Each path below is one point turned by a fixed rotation once a step. After each direction that follows a path, write how fast that rotation turns it, in degrees per step (0 if it stays still).
Each turn is a multiple of 5 degrees from 10 to 175, or 0.
Each row of a path follows its step; steps can be skipped.
path 1
step 0: [-13 -27  -6   0 -10   1  -8 -10  -6   0   7   2  -7  11 -10 -10   8  17
   0  18  14  34  -6 -15  -5 -13   1  14   2   7  13  -2   1  -4  -5  19
 -12  11 -14  18 -11   2  -9 -10  -7  12  10  -6  17  -3]
step 1: [  4  -7  -6   0  -9  10 -20  10 -14  22  12  10 -29   5   4 -16   7  -7
  -6  10   0  -4  -9   4  24  10 -16  13   3  -7   1  -1   6 -10  15  -9
   4  12  15  -7  12  -1   0  13  -6 -19  24  -7  -8   7]
step 4: [ -8  -9  -6  -9 -18  11 -22 -18  -7   1  14   3   3  -7   2 -20  21   7
  26  -2  -1   7  13   3   5   1  -4 -19   7  -8  -3   0  14 -20   8   3
 -17   7  -5  23  -2   5  -1  -2  -4  -1  26   4  -9  -8]
step 5: [ -2 -12   6   4  -4   2 -18  -5  -7  18   1   5  -2  -6  -4  -4 -18  -7
  -2  16  -8  -7 -11   0  18 -19   5   8  -6  -5 -18  22  11 -23 -29   3
  17  20   6  -1  -4  -4  -5   2  -8 -21  -6  14   2  14]
step 7: [ -5   1   0  -1   2   7   5  11   0  -7  13  -8 -16  -8  26  -9  -5   0
   2 -14  17  16  19 -21  -6  -8   2 -25   8  -3  21   4  -6  -9  13   7
 -16   8  10  19  -4  -2  11  -2  -2  -4 -10  12   3 -24]
step 9: [ -9   8   0   2 -28  -1  -7  21  -9   6 -14  -1  12   5 -20 -10 -14   0
   0  13  -9  19   5  10   7   6  12  12   2   1 -20  -9   3   1 -33  16
   8   2   7   5   7   2   4 -19   5   2  14  14  -8  -5]
step 14: [-14 -11   3   8   3  -2  -7  25  15 -12 -16   5 -11 -18   8  -8   6  -6
 -14  -3   2   2   8  20   1 -38  10   3   8   8  -5  -6  23 -17   7  -8
  14   4  -8   2  13  -1   1  -3   8  -1 -13  -2   2 -15]
step 16: [  6  20  -2  -2  12  12  10  10 -12  13  -9 -26   2 -10   5 -12   1  15
   5  26  -9  -9  -2 -13   9  16  -6 -12  -4   5  -6  22  -6  -2  -3  18
  -8   6   5  14 -10  18   0 -21   3  22  -7  -1   1  -3]
step 21: [  8  11  21   6 -23   6  13   2  -6  -6 -18  -3   8 -22  12  -6   9  -5
   7   3   7 -16   6  -2  -5 -17   4  24 -13  -1  -2  13  -7  12   2  11
   9 -16  -9  16   8  14  -6  20   7 -18   5   2   9  -9]
step 26: [  5  -5   7 -11   5   5   0  -8  -3   3   2  10 -15   4  -7   4  25   2
  -5  18  -3  19   0 -16 -29   3  10  17   7  22 -11   3   2   0  -8  -5
 -10  -4  -5 -23  15  11  -2   9  18  -1 -20 -15   8  -7]
Directions:
[-7 -4  8  0 -2  4  5  1  6 -3 -3  0 -1  1 -8  2  7  3 -6  3  2  6 -1 -1
 -2 -1 -1 -2  2 -3 -1 -3 -1  4 -4 -1  3  0  0 -4  0 -4 -4 -2  1 -2  3 -1
  0  2] : 125
[ 0  5 -1  6  4  5 -2  1  7 -3  0  4  3 -3  2 -4 -6  3  0 -4  0  2 -4  0
 -6  2  0 -1  6  2  1  2 -1 -2  0 -5 -4  1  0 -1 -2 -2  2  1  7  0  4 -1
  7  2] : 90
[-3  3  5 -1  8  1  8  2 -7  5 -3 -3  0 -2  2  2  0 -2  4  5  4 -1  3  0
 -4  0 -2 -2 -3 -3  4 -3 -2  0  1 -7 -2 -3  6  1 -2  2  6  1  0 -2  1  1
  4  2] : 80
[-3  4  1 -4 -2  2  2  2  1  4  3  2 -6  2  3  1 -5  0 -1  7  0 -1 -1 -5
  3 -1 -5 -1 -3  4  0  6 -3  1 -1 -1  1 -2 -8 -3 -5 -2 -2  8  1  3  4 -2
  0 -6] : 70
[-4  2  5  1  3  3 -5  0 -1  3 -5 -5  1  1  0  3  5  1 -3 -6  0 -3 -2  2
 -1  1  1  2  0  4  1  8  1  3  0  4  1 -7 -4  3  2 -3  9  0  1  3 -3 -4
 -2  1] : 10
[  5   1   2  -4   0  -3   7 -10  -2   3  -2   2  -4   3  -4   2  -3   4
  -2  -4   5   6  -2   4   3   3   0   3   1  -2  -2   2   5  -1   4   1
  -4   2   1   3   3  -5   0   5   2   0   0  -1   4   1] : 10
path 2
step 3: [ 12 -15   8  -9   8 -16   2  10  -4  -3  -9  -5 -13   7  21  -3   6   4
   8  19  -5  26 -13  16   3  15 -23  -3 -12  13  -8  -3   0   6   8   9
  -8  -7   7  -6  -5  -6  20   3 -10   8   3  21  14  -4]
step 13: [  2  16  16 -18   2  -7 -13   8  -1   7 -15   6  -7   2  27   0   6 -14
   4  15   7  17 -10   8  -2  14  -6 -12  12   3   2   4  17   3  -6   5
  16   9  15   7  19  -5  16 -12 -14   2  -8   8 -11   4]
step 14: [ -9 -16   3   7  13  15 -15  17  -3  12 -16 -13  -3 -15  17   1  -7   2
   4  -9 -18  13   2   6  11  14   4 -17   0   0  11   5   1 -16 -19   9
  22  12  -9  -3  14   0  -2  -6  11  -6 -12   6  -2  15]
step 16: [  8   5   4  -3  -9  -1   7  19   2  13 -13  -1  -8  11   1 -14  -1 -21
  -5 -10 -17  24  -8  -7  -7   7 -13 -10 -15   6 -10  -9   1  13  26  -6
  -8   1  14 -13   9   0  -2  16  -1   8   8  16   7 -18]
step 20: [ 10   3  -7  26   9 -19   8  15 -22  13  -8 -10   0   1   1   1   3   3
   0  -8 -25   6 -16  10  13   4   8 -23 -13  -3   3   4  13  -4   6   4
  11  -2  -3 -11   4  -6   8   5  -5  19   4  -2  -8 -19]
step 21: [-13  -4  14  -1  18 -16   7  21  -5 -10 -13  -5  -7 -14   8  -6   1  -6
   1 -14 -17   5 -15  14  -5 -10   4 -17   3  14   9  -9  10  18   4   1
 -13  -2 -10   3 -19   4  -7  10   8   0  17   7  22  -7]
step 22: [  3  14  22 -32  11   5 -10  16 -11   2  -9   2 -23 -13  15 -11   1  -4
   7   6   9   4 -10  -2   0  12  -8  14  11   5   6  -7  17  17   6  12
  -9  -2  10   9   0  -1   9  10  -6   7  -3   8   2 -14]
step 23: [ -2  -9  16  -8  -2   8  -5   6  -3  30 -13  -3  -2 -16   3  15 -15 -16
   4  -8   0  11  -7   4  15  22  -6  -2  -1   4  15   5   5   1 -18  12
  10   0  17  -1  13  -6   7  -4  15  -8 -18  -8 -11 -14]
step 25: [  8  14   2  -7   1 -10   1   9  -5 -22 -17  -5   6   1  -4 -22   8 -22
   0  -9 -10  13  -5  -1 -15  12   1 -32 -15  -5  -2  11  -4  11   3  13
  -1   6  12  -6   1   6   7   7  -6  16   7  18   5   2]
step 26: [  1  17  21 -22   1  -6  -3  26  -7   5   3  -9 -11   9   2   0  -6 -10
   2  -4 -23  10  -9  11  -7  -2  -7 -16   9  15  10   3  12  -3  14  -9
   9  -1 -12  -4  27 -11  -5   3   3  10  -3  14   2   6]
Directions:
[ -1   3   0   1  -1  -3  -2   0  -5   4  -3  -6  -4   4   4   1  -2   4
   3   2  -3  -2  -3   0   3  -1  -3  -2   2  -5  -2  -4  -4   0  -2   1
   0   1 -11   1   1   5   1  -3   1   3   4   4   9   1] : 60
[  4  -1   3   4   0   1  -4  -2  -5   6  -2   2   3   1   0   2   3  -1
   4   6   0   3   5   5  -3   1   4  -1  -2   3   3   0  -6   0  -2   4
 -11   3  -1   1   0   0   2  -2  -5  -3  -2   1  -4   4] : 70
[-1  6 -3  1 -3  1 -3  4  5  2 -5  1 -7 -2 -1 -4  9  2 -6  0  5 -1  4  1
 -2  1 -1 -4 -3 -4  3 -4  0  1 -3 -5  0  2  2  3 -1  1 -3 -2 -4 -3 -1 -2
  3 -3] : 125
[ 4  1 -5 -1  4 -3 -3 -3 -4  1 -4 -2 -3 -7 -6 -2 -5  2  2 -1  6 -3  1  1
 -7  2  5  3  0  3 -2  0 -1  0  5 -1  5  5  2  1 -2  0  1  0  4 -2  4  6
  3  2] : 110
[ 5  1 -1  1 -3  2 -6  1  0  3 -3  0 -4  5 -6  0  0 -3 -4  5  0  2 -5 -1
 -2  1 -4  0  0  4  0  3  3 -1  2  3  4 -1 -2  1  8  4  1 -1  3  0  6 -4
 -9 -3] : 115
path 3
step 0: [  5  -6  16   3  -8   8  -3   3   7 -26  26  11   8  18   8  10  -3   8
  -6  -6  -4  22   8 -17  13  10 -10  10 -10  14   5  14   3   5  10  -6
  15 -14  -5  -8  13  -4   4  25  -8 -16  10  14   0  12]
step 1: [  8 -19   2   6  -1  -3  -8 -19 -13  16   0 -11 -13  -7 -14 -10   3  19
  -7   0   6  19 -21  16  -9  11   2   6  -9   9   9   3 -17   2   8  -5
   1  -7  17  17 -11   2   1 -14   6 -22  13   3 -24   0]
step 3: [-22  16   3 -14  -3 -16  -4  -7  -4 -11 -20  13  -5 -17   8  32 -15  12
  -1  16  11  -1  12   2  -9   2   4 -10  10  -7   3   7   4 -10 -11  -7
   0  -1  -9 -24  14 -22  17   8   4   7  -6   1  -9   3]
step 8: [ -1   6  -4  14  -7   9  -8 -16  -7   0  11 -13   2   8  -8   9 -14  -2
  -7   9  -4   5  -5 -14 -11  24 -11  -2  -3  10  24 -16   9  14 -24  -5
 -15   7  -1   0   7  13 -11  26  -8  -1  -5  10 -22  18]
step 11: [ -9  -3  -2  -5  -2 -13   3  16   6  -9  -9   2  14   4   6   9  14  15
  10  15  -4  10  -2  33   6   3 -15  -6  -6  20  29   5   6  -6 -24 -12
  -6  11 -10  -7  15  -3  -2 -18   3  14  12  -4  13   1]
step 12: [  7  -3  28   2   7  11  -4   8  -3 -15  25  -9   4  15   1  15  -3  -6
  -3  -1  -6  -3  -3 -15  13  -7   2 -12  18  11  22   2   7   9   8  20
   4 -19  16  -4   0  -9  -1 -19  -2 -14   1 -13  -9 -21]
step 15: [  0   1   2  -9   9  -2  -7  14 -33 -16   5   3  -2  -7  22  18 -11 -10
   3   8   4  13  18  -9   5  10  16   5  15 -20 -12  -9   3   5 -27   5
   4  -2 -15  -5   6   5  -9   5 -10   5   6  21  13  -4]
step 17: [ -6  -1  -8   2  16  14  21  -8   4   1   6 -17  -2   7  -7  -7   2 -12
  11 -16  10 -13  13  18  13   9 -15  11  -1   0  -9  -1   0   1  27  -8
 -14   1  16  19   0   3 -13  16   1   6  -9 -19   7 -27]
step 24: [  0  -5  -3  11   9  18 -20  18  21  -6  -8 -19  20  -3  -3 -19  11  -2
  -6  13   6 -10 -16  -1   7 -21   1   7  15  -7  12  -4  10  15   3  13
  -2  -5  11  10  -9   1  -5  -2 -26  -7 -14   7   1 -11]
step 26: [ -7   3  -9   6  -9 -19 -10 -36  -5   3 -16   7   9   7  -4  -1   8  -8
   7 -13  -5   1   9 -12  -1   7 -13  -3 -13  -1   4  -8   7  22 -26 -13
   7   6  -6  16 -12   4  -2  -2  14   5   8  -4  20  24]
Directions:
[-1  0  8  4 -3  1  4 -1  0  3  3 -5 -5  6  2  0 -2  7 -3  5  7  2 -2  3
 -2 -4  2  2  1  6  1 -1  3  1  4 -3 -2 -1  4  0 -5  0  0 -1 -4  1 -2 -2
  6  0] : 65
[ 4  0 -4 -1  1 -1  4  2  0 -3  0 -1  0  4  5 -1  3  1  4  1 -4 -2  1 -4
 -6 -2  2 -6  1 -2 -2  2 -7 -1 -2 -8 -7  0  2  1  1 -7  1  2 -5  6  4 -1
  1 -4] : 60
[-2 -1 -8  2 -7 -1  5  6 -1  0  0 -2 -1  2  2 -3 -2 -3 -6  4 -2 -5  1 -3
 -1 -4 -1  5 -5 -1  4 -3  3  0  0  5 -7  2  1 -1  1  0  6 -1  2  2 -1 -3
 -4  3] : 25
[-5 -4  3 -2  1 -1  3  2 -4  0 -2  1  4  3  1  5  2 -1  1 -3  2 -2 -4 -6
  5  5  4  0 -2  1  5  3  4  0  0 -5 -3  2 -5 -1 -6  2  5 -2  0  4  3  8
 -1  0] : 95
[ 3 -1 -4 -1  3 -5  2 -4  0 -1 -5 -6  2 -3  2  5 -3  5 -3 -1 -1  1 -2  4
 -2 -2 -2  2  3 -4  0  6  3  5 -3 -1  3  1  0  9 -1 -2  8 -4 -1 -3 -4  0
  1 -1] : 175
[-1 -3  3  2  1  3  5 -6 -4 -7 -5  2 -1 -5  1 -3 -4 -4 -4  6 -5 -3  4 -1
  5  0  1 -1  0  6  2  2 -4 -3 -3 -2  4  0  0  1  4  2  0 -3 -5 -1  1 -2
  3  5] : 95
[ 2 -1 -1  0 -1  2  4 -2 -2  4  0 -4 -1  4 -5  0  4 -3  5 -2 -1  0 -1  3
  0  4 -6 -4 -2 -3  2  0  3  3  0 -6 -3  5 -4 -2  7  4 -2 -4 -1  2 -7 -6
  3  6] : 120
[ 2  2 -5  2 -1  4  3 -4  1  6  2 -1 -2 -3  3 -2  3 -3 -5  1 -4  2 -4  2
  5 -2  0 -3  5 -3  2 -5  5  1  4 -7  2 -6  3 -2  1  3  2 -1 -2  0  4  3
 -6 -5] : 95
path 4
step 1: [-12   4   9  -5  -9  -5   6  13   9  14   0 -14  -6  -1   5 -20  15  11
  -3  10   4  -2 -17 -15   4 -18 -15   4 -12  -8   6 -15   5  -3   1  17
 -18  -4  12   3   6  -3  -8 -12  16 -11   4  -4   0 -33]
step 3: [-15 -11   4  -7   8  15 -10  19   0   9  19 -10  -2 -24 -10  11   0   9
  24   3 -20   0   3   6  15  -2  22  -7 -24 -13  -9  -2   2   5 -16   1
  -6   3   8   7  -4 -14   2 -11 -13   3   4  -1   7  -6]
step 4: [ 12 -24  16   7   9   8 -12   9  -3  10   9 -13   1 -12 -11 -26   4 -21
 -17  -6  -7   4  -8  22  -6  -7   1  -9  14 -13   4  -9 -14  -2  -4 -11
  11  -4  -7 -15  -2 -13   0  -3 -12  -6 -10   9   9   4]
step 5: [  0 -11   8  15   3  -3 -11  14 -13   1   5  10  18  14   2 -14   3  19
   5   0 -30  28  -1  -4 -15   2  10 -10   0  -2  20  10  24   0  -4  -8
   2  -9   5  -6  -4   2   3   1  10  10  -9  -5   6  10]
step 6: [ 10  -8  17  -2 -15  10 -11   8 -11  -5   1 -12 -12  15  11   0 -16   6
 -27   9   3   3  -2 -17 -12  10   7  -4  -6   6 -10  -9  -3  -1  -9  17
  -8 -27  -1  -6 -30  -5  -5   5  -4   3  -1  -4  -3  14]
step 8: [-18  11   2 -19   0  -3   5   6  -6   1  16   4  17 -16   4   4  -6   0
 -24  12   0  -4 -14  18  13  -6 -13  10  -1   6  -2  -8  18  10  17   9
 -15 -17   9  -7   5 -10  -9  11   3  17   7  -8 -17   4]
step 11: [ -8  -6  -2 -10  -5  -7 -12   3   7  22  -7  -3  -4  -8  10 -32  -6   5
   5 -23  11 -15  -9  -2  -8  12   9   1   2 -18  11  -8 -13 -26  11  13
   0   3   3   1  -3  -5   2  -4 -15  10  12  -6   7 -13]
step 14: [ -1   7  18 -13  -3  10  -6  15 -13  11  14 -24 -12 -10  -8   9  13  -8
  17   2 -16   4  11   1   3  -5  11   2   8 -20 -21  -3  17   0 -13   3
  -2  -4   0   1  -2  -6   0  -1 -16 -23  -5   8  16   0]
step 25: [  7   2  19 -19  -6   0  -7  -9 -22   8   3  -8  -4  -9   6 -13   7  -6
  17  -7 -22   1   7   5  -8  -9  -1   4  18   4 -12  -9  17   7 -17 -13
  12   4  10   5 -16 -11 -12  -7 -13 -24  -7  -7  -7   4]
step 26: [ -3   5 -18  -3   5  11  -2  16  -3  17  11   9  -6  -6   4 -24   8  -7
 -15  25 -14  11 -19  -2  -7 -13  -9  13  -8 -11   3   5  16   8   7 -12
   2 -20   6   5 -14   2 -13   8 -10   7 -13  -7 -11  -5]
Directions:
[ 5  1 -1 -5 -9 -5  6 -2 -2 -4 -1  1 -2 -2  4 -1  1 -4  4  5 -3  1  1 -4
  0  1 -4  3 -1 -1  0 -7  4 -2 -3  6  2 -5 -2  5  0 -1 -4  1  4 -2  0 -1
 -1  0] : 60
[ -3  -1   6  -1  -8   1  -4  -5   2   2   2   1   0   6   1   2  -6  -1
  -1   2   1   6   2   3  -3   2   1   1  -3   2   3  -2  -3   1   1  -3
  -2   0   0   2   3   5   2   3  -1  -1   0  -4   3 -10] : 65
[ 3  2  6 -1  2 -1  4 -1 -3 -1  1 -1  1 -8 -4  8  1 -3  3  1 -3  1 -1  8
  3  4  2  3 -3  0  0 -4 -2  1  1 -4  1  0  2 -6  6 -5  4  4  2  1 -2  0
  3  2] : 70
[ -3  -4  -2   0   1   4  -2   0   1  -3   0   6   5   1   6   1  -4   4
  -2  -2  -1  -1  -3   2  -2   1  -5  -2   2   4   0  -4   1  -2 -10   0
  -1  -4  -4  -4   2  -8   6   4  -2  -1   2   0   0   1] : 25
[-3  2  0 -1 -2 -2  4  7 -2  2  1  1  3 -4  8 -1  0 -2 -3 -1  0 -1  2  2
 -3 -4 -3 -3  1 -4 12  4 -3  2  3 -3  0 -3  4  0  4  0 -1  2  2 -5 -3  3
 -3 -1] : 100
[ 3  0 -3 -2 -2  6  2  2  1 -3  1 -2 -7  0  1 -4  3  0 -3 -1  3  1 -2 -7
  2  4  1  0  4 -4 -4  1  0  1  4 -4 -1 -4 -7 -5  8 -1 -1  3 -3  0 -3  4
  4 -5] : 145
